One turning vector, and how many ticks it has turned:
The counts run from 0 to 296.
[ -2  20 -20   2 -29 -13 -35  16 -20 -20  12  -6   3  15  11  13  -8 -16
  59   5  -9  48   4 -37  -8 -51  15   9 -45  12] | 186
[  8   3 -27  10  -6 -38  17   2 -10 -36  23 -23 -14 -10 -39  40  28 -25
  26 -14 -17  17 -37  14  18 -12  25  23 -72   5] | 89
[-15  26 -11  13 -15 -17  16   3 -30  -9  30 -52   7  -5 -26  12 -14 -12
  10 -22  -1  30 -13 -13  53 -15  19  22 -63 -14] | 281
[-14 -17 -24  -7  -9 -49 -23 -18 -23 -34  27 -47 -22  -5  -2  34  11  -7
  35   7  -5  31  -5  14   2 -50  17  27 -53 -10] | 76
[ -6  36  -9  19 -19  -7  18  24 -17  -9  32 -24  10   3 -34   8  -9 -19
  23 -14  -3  29 -16 -37  50  -6  18  22 -71  -7] | 145
[  4  -3 -28  -4 -24 -12   5  22 -35  -2  41 -39 -22   5   0   8 -12   8
  18 -39   6  29 -21  -5  20 -46  16  28 -59  11] | 97
[ 17  18 -29  10 -13 -32  -5   2 -33 -36  34 -32  23 -13 -10  44 -14  -1
  41  -7 -17  54 -21   3  32   0  32  12 -39   1] | 266
[-19 -17 -15   5 -11 -34   5   5  -7 -25  29 -37 -39  -2 -28  35  27 -21
  18 -13   4   9  -9   8  13 -49   9  22 -76  -6] | 226
[ 18  15 -17  -8 -34 -19 -30  17 -31 -38  18 -10   4   0  19  26   1 -18
  57  -5 -10  48 -23 -35  10 -28  28  19 -44  23] | 54
[ 13   9 -21   9 -20 -22  17  22 -22 -18  37 -31 -12 -11 -20  24   7  -5
  15 -35  -5  24 -45 -10  44  -7  20  26 -63  19] | 250
[ 11  35 -40  13 -20  -6 -18  15 -40  -8  36 -12  29   8  -9  16 -39 -11
  46  -3  -8  55  -1 -17  18 -33  16  10 -43  -3] | 292
[ 15   9 -48  21  -9  -9  -9  -1 -18 -23  37 -11   0  13 -23  30 -22  -2
  51 -11 -21  46 -13  16 -13 -51  16  18 -54  -1] | 109
[  0  35 -21   7 -21 -25  -7   2 -40 -23  38 -45  34  -3   2  19 -28  -3
  41  -2  -9  45 -11 -14  36  -5  26  15 -41 -22] | 131
[ 13  15 -30  20   3 -36   0  -7 -18 -32  24 -30  19 -10 -37  45  -3  -3
  37   2 -21  40 -16  17  18  -5  25  12 -51  -6] | 268
[-25  13 -15   7 -17 -26   0  -9 -28 -13  29 -67   9   0 -23  27 -11 -17
  23  -2 -11  30   2  11  37 -25  14  19 -68 -35] | 284
[-13  30 -21  20 -21   2  -3  20   3  -7  17   7 -11  17 -47  11  -2 -28
  36   3  -2  26   0 -33   4 -60  -1   9 -81   2] | 169
[ -8   8 -21  12  -4 -10 -14   3   1 -27   0   9 -15   5 -26  34  22 -33
  47  16  -6  20   6 -22 -20 -51   5   8 -68   6] | 33
[ -9  37  -8  26  -9 -18 -19   2 -19 -37  11 -17  22  -6 -27  44   4 -30
  49  23 -11  39  10 -31  27  -5  22   3 -55  -8] | 163
[-10  24   2  -6 -31 -17 -34  20 -40 -27  17 -27  16  10  27  12  -8 -21
  45   3  -4  45  -5 -50  30 -39  19  14 -45   2] | 24
[ -5 -11 -26  -7 -16 -38 -29  -7 -12 -38  10 -21 -14   7 -12  43  14 -19
  46  13 -16  30   5  -5 -19 -55  11  14 -49   4] | 212
[  7  39 -21  21 -22   4   0  32 -12 -16  26   4  11   2 -27  11  -2 -19
  42  -9  -7  37 -13 -53  27 -27  15   3 -64  14] | 9
[-29  18   1  20 -21 -17  10   6 -14 -13  28 -49   2  -9 -29  18  -5 -21
  20  -4  -4  14   1 -20  50 -12  10  15 -76 -25] | 148
[  0   1 -17  12 -14 -30  15   7 -22 -26  33 -48 -20 -18 -31  23   7 -10
  12 -32  -1  13 -31   0  49  -9  23  30 -72   4] | 252
[  9  15 -41  26   2 -15   3  -9  -5 -21  30 -16  -5   6 -51  48  -1 -17
  40   1 -16  26  -6  22   0 -29  11  14 -67 -12] | 271
[-12  -1 -11 -14 -33 -16 -15  31 -32 -16  24 -32 -19   4  17   7   9 -17
  30 -18  14  23 -17 -48  24 -42  17  21 -65  21] | 203
[ -7  31  -2  18 -18  -5  13  23 -29 -13  27 -34   8  -6 -27  14  -8 -13
  20 -19  -3  23 -16 -34  62  -5  16   7 -71  -4] | 146
[ -1  28 -30  28  -6 -24 -10 -15 -20 -25  25 -30  26  -1 -44  46 -10 -17
  39  18 -25  41   6  12  17 -21  21  12 -58 -25] | 135
[-15  31 -20  19 -11 -23 -16  -7 -17 -20  13 -32  16   3 -24  40 -16 -24
  54  26 -17  39  16  -5   9 -35  10   7 -57 -27] | 1
[  0  38 -13   5 -30 -11 -24  20 -42 -25  18 -19  29   7  -1  15 -21 -13
  53   4 -12  49   6 -41  28 -24  18   8 -44  -2] | 159
